[ 90 151 144 134  86 150 152 194 166 119 109 133]
[133 109 152 139 173 150 110 100 168 140 136 154]
[142 113 124 150 156 102  81  98 134 150 114 124]
[148 112 134 145 157 122  91 102 148 138 120 147]
[126 122 158 150 172 123 107  89 151 157 144 139]
[120 119 183 160 179 164  88 121 201 146 129 149]
[170 150 122 119 114  76 126 160 139 112 133 102]
[118 111 183 142 181 148 106 130 201 144 130 141]
[141 159 111 151 105 115 105 139 171 128  87 118]
[138 135 134 124 120 139 104 103 148 136 133 115]
[153 107 142 127 113 106 138 145 128  92 128 158]
[126 105 174 147 179 143  96  95 193 149 139 152]
[131 121 149 145 160 146  96 125 151 147 142 152]
[130 110 140 148 185 123  91  79 146 155 137 130]
[149 123  76 139 127  64 124 120  82 157 121 145]
[117 127 100 134  91 105 150 170 105 130 101 131]
[ 73 153 143 144 103 156 150 180 172 122 106 127]
[141 106 149 142 166 105  88  90 144 149 144 141]
[113  92 140 144 107 138  96 103 145 108 129 144]
[113 118 175 147 177 165 111  94 202 155 148 145]
[115 111 175 155 171 162 100 120 176 161 135 123]
[148 166 108  95 108 138 147 127 128 145 124  84]
[141 116 138 141 151 142 106 116 160 146 131 123]
[115 134 155 150 144 132 123 111 155 154 121 145]
[142  79 164 107 128 133 137  80 108 137 149 134]
[148 105 121 124 167 101  94 104 133 154 133 141]
[154 127  94 135 137  87 119  98 116 149 126 135]
[105  68 174 149 115 145 112  76 151  72 131 163]
[133 147 116 118 157 114 130 148 125 170 118 115]
[ 99 111 138 115 126 177 136  92 103 150 127 126]
[129 152 129 109 169 127 133 167 143 166 119 116]
[119  89 138 117 123 144 135 120 114 135 132 140]
[167 139 132 145 112 134 124 113 137 135 118 113]
[114 143  97  97 114 161 134  96 101 167 132  86]
[ 89 142 131 127  94 153 144 188 155 126 117 124]
[125 112 169 136 195 149  86  92 177 158 158 143]
[152  99 120 126 182  76  89  84 120 167 151 124]
[115 128 171 141 137 165 114 133 161 147 129 146]

[140 122 152 134 171 132 115 112 150 128 125 147] 0
[103  81 162 153 113 145 105  84 130 103 137 154] 1
[ 94 119 162 134 154 152 111 116 157 139 155 134] 1
[160 150 135 112 127 111 136 134 139 105 122 106] 2
[162 119 111 123 177  99 101  79 121 151 131 123] 0
[134 110 138 115 130 114 137 120 117 120 139 169] 3
[159 128 131 130 129  92 145 148 135 104 136 135] 2
[119 130 155 155 126 116 108 141 169 123 121 134] 0
[134 105 142 157 168 130  98 104 153 157 133 129] 0
[103 123 113 138 142 128 167 176 133 159 122 175] 3
[133 155 122 146 126 124 134 150 144 140 121 142] 3
[116 115 152 155 143 152 126 124 163 132 129 106] 0
[158 107  83 129 156  84 114  78 113 174 145 118] 0
[143 100 157 149 207 136  88  96 180 146 130 125] 0
[146 126 138 141 169 127 106  94 143 149 141 143] 0
[148 108  78 127 128  68 130 112  90 161 128 126] 0
[112 141 134 138  79 126 147 154 122 116 106 143] 0
[ 93  94 164 161 133 141  97  83 160 107 142 151] 1
[138 131 107 129  89  94 135 142 113 149 117 131] 0
[133 139  93  93 137 115 143 166 105 164 104 124] 1
[169 142 128 132 101 146  75  81 144 129 135  87] 3
